In the rows, 128 means zero.
The rows below fall into families. The same turns and mirrors carry the whole set onto itself and the rows of a family onto each other. For each named row, which other rows are in its family? Write them in the order they are listed.
These 20 rows form 5 families of 4 rows each.
q_380: [135 131 108 116 146 144 155 160 134 125]
q_861: [131 123 157 113 116 132 140 148 129 113]
q_710: [125 138 110 124 131 132 166 110 129 164]
q_182: [139 137 157 122 129 114 149 111 102 126]
q_429: [120 123 116 102 157 131 150 164 134 140]
q_2: [154 132 154 116 115 119 153 112 103 135]
q_678: [138 150 108 103 132 120 159 118 103 160]
q_779: [132 140 128 116 153 137 155 132 105 176]
q_214: [126 142 112 119 142 129 167 117 120 172]
q_100: [120 126 126  96 165 124 147 158 134 147]
q_708: [125 119 153 118 140 120 130 147 144 120]
q_652: [135 117 158 111 138 121 145 154 136 114]
q_220: [125 117 148 120 117 139 144 143 122 111]
q_681: [159 142 147 111 125 111 141 104 116 142]
q_761: [121 127 115 117 148 138 157 159 147 152]
q_94: [159 151 148  99 128 113 136 114 114 141]
q_210: [152 113 141 117 124 111 151 100 119 148]
q_718: [115 132 108 107 135 134 145 155 145 157]
q_351: [139 136 163 101 118 120 153 147 144 125]
q_853: [148 145 111 110 138 126 157 121 115 174]

Which other rows belong to the same family as q_214? q_861, q_429, q_681
Which other rows belong to the same family as q_100? q_710, q_220, q_94
Which other rows belong to the same family as q_678? q_182, q_708, q_718

The rows below fall into families. The same turns and mirrors carry the whole set onto itself and the rows of a family onto each other. For each named row, which other rows are in its family? Write them in the order they are listed.
These 40 rows form 5 families of 8 rows each.
q_83: [142 120 166 131 142 124 156 141 132 154 129]
q_736: [ 91 132 150 121 146 127 122 145 139 138 131]
q_992: [127 115 164  90 137 143 131 150 112 108 133]
q_563: [150 124 159 136 150 130 149 141 128 158 131]
q_221: [ 96 124 155 120 140 121 117 149 137 144 135]
q_12: [104 134 145 106 140 146 108 124 147 160 122]
q_857: [151 140 161 103 146 149 153 115 147 149 123]
q_915: [146 106 112 100 154 143 144 106 137 130 133]
q_303: [131  78 126 123 139 142 139 133 121 134 131]
q_273: [ 96 126 155 130 139 136 117 146 134 140 135]
q_106: [147 145 148 112 149 140 155 117 149 155 127]
q_789: [111 140 143 104 135 140 104 129 142 161 128]
q_411: [135 129 141  72 151 148 108 123 121 123 139]
q_637: [122 103 154  81 131 139 118 144 121 111 129]
q_394: [ 96 133 154 115 144 118 121 145 138 147 139]
q_990: [140  86 129 123 140 150 150 133 121 124 134]
q_615: [144 103 116 107 164 140 142 110 140 119 134]
q_180: [131 109 151  76 154 142 100 124 126 127 145]
q_149: [138 108 111 107 162 138 138 105 146 125 136]
q_685: [105 136 149 107 147 144 106 117 154 151 131]
q_181: [146 140 157 114 147 148 157 118 147 154 121]
q_198: [150 122 167 129 147 128 145 146 122 154 135]
q_410: [141  79 128 119 145 147 144 129 122 133 130]
q_177: [152 134 158 114 152 140 149 111 154 154 126]
q_757: [143  83 133 117 141 156 148 126 122 126 138]
q_981: [146 100 123 100 157 145 142 105 146 120 134]
q_346: [150 101 126 108 157 143 144 109 146 112 135]
q_925: [ 91 123 145 129 143 127 126 144 139 134 134]
q_185: [137 119 148  75 161 140 104 127 121 124 141]
q_435: [138  82 127 116 140 133 149 133 121 126 131]
q_379: [144 129 150  76 160 140 107 123 123 128 143]
q_577: [124 111 156  94 140 146 119 149 106 111 140]
q_409: [148 130 153 143 148 132 147 139 133 151 138]
q_161: [121 105 156  84 134 137 121 150 113 117 133]
q_852: [121 112 159  84 140 143 123 147 115 107 129]
q_298: [109 142 140 105 142 143 107 122 146 160 131]
q_768: [145 124 160 141 148 133 153 142 131 148 137]
q_404: [138 115 149  75 154 149 102 121 128 123 141]
q_365: [142 142 147 117 146 144 163 118 147 153 130]
q_988: [105 127 138 106 140 150 108 115 151 156 125]

Which other rows belong to the same family as q_411? q_83, q_915, q_273, q_685, q_177, q_435, q_577
Which other rows belong to the same family as q_988? q_992, q_857, q_303, q_149, q_198, q_925, q_379
Which other rows belong to the same family as q_181? q_736, q_563, q_12, q_615, q_410, q_185, q_852

The rows below fall into families. The same turns and mirrors carry the whole set onto itself and the rows of a family onto each other. For each named row, which other rows are in its family? Write them in the order they are listed.
These 36 rows form 6 families of 6 rows each.
q_9: [125 140  90 133 163 142 169 131 119 151 157]
q_302: [ 95 151 117 117 100 130 207 118  94 124 148]
q_693: [124 139  71 140 151 133 173 127 122 133 155]
q_92: [103 144 126 111  96 121 201 113  94 142 154]
q_229: [118 138  87 141 154 143 178 122 133 150 168]
q_767: [121 135  86 136 161 143 163 129 115 143 154]
q_424: [ 93 165 124 113 115 120 181 121  84 140 139]
q_246: [ 89 147 120 126 109 122 190 123  82 123 138]
q_322: [101 158 130 118 102 113 189 111  93 137 162]
q_947: [ 83 155 120 128 106 127 192 118  90 130 141]
q_817: [128 131  77 124 144 139 178 126 130 150 172]
q_870: [124 133  77 121 151 119 172 138 120 143 175]
q_461: [127 124  74 126 153 127 184 133 112 139 174]
q_239: [130 129  85 123 149 131 174 120 127 159 170]
q_724: [ 89 145 121 120 109 128 203 128  81 131 141]
q_993: [122 121  75 133 149 130 185 142 118 141 165]
q_290: [ 91 145 121 107 105 111 200 119  91 128 156]
q_937: [ 94 141 120 106 101 112 201 118  92 140 155]
q_138: [ 82 160 127 114 120 128 193 118  85 137 147]
q_604: [122 128  90 124 156 139 172 118 129 151 174]
q_950: [ 95 156 136 120 114 127 183 112  86 143 145]
q_973: [119 132  81 145 161 139 173 123 115 138 159]
q_515: [126 129  79 135 153 138 185 145 120 141 160]
q_478: [ 90 155 121 122 113 120 191 113  84 121 140]
q_155: [116 132  72 131 157 135 181 141 114 144 166]
q_324: [124 140  84 140 155 137 161 128 120 148 166]
q_806: [111 137  83 124 158 139 172 123 135 150 164]
q_769: [ 89 155 131 107 105 127 183 113  95 139 153]
q_43: [131 143  75 138 157 132 178 131 109 140 163]
q_795: [ 97 152 114 111  98 114 199 118  84 135 153]
q_772: [ 88 153 129 111 110 122 190 101 100 137 150]
q_611: [ 92 152 130 112 110 129 183 102  96 141 143]
q_706: [ 99 155 123 119  95 114 193 112 104 144 148]
q_376: [ 87 148 118 110 102 127 200 133  96 129 142]
q_787: [133 132  86 128 148 129 180 131 128 157 171]
q_754: [125 132  85 118 153 137 179 141 122 144 179]

Which other rows belong to the same family as q_290? q_9, q_515, q_478, q_772, q_787
Which other rows belong to the same family as q_92? q_461, q_724, q_604, q_950, q_973
Which other rows belong to the same family as q_322? q_302, q_229, q_138, q_43, q_754
Which other rows belong to the same family as q_806? q_693, q_424, q_870, q_706, q_376

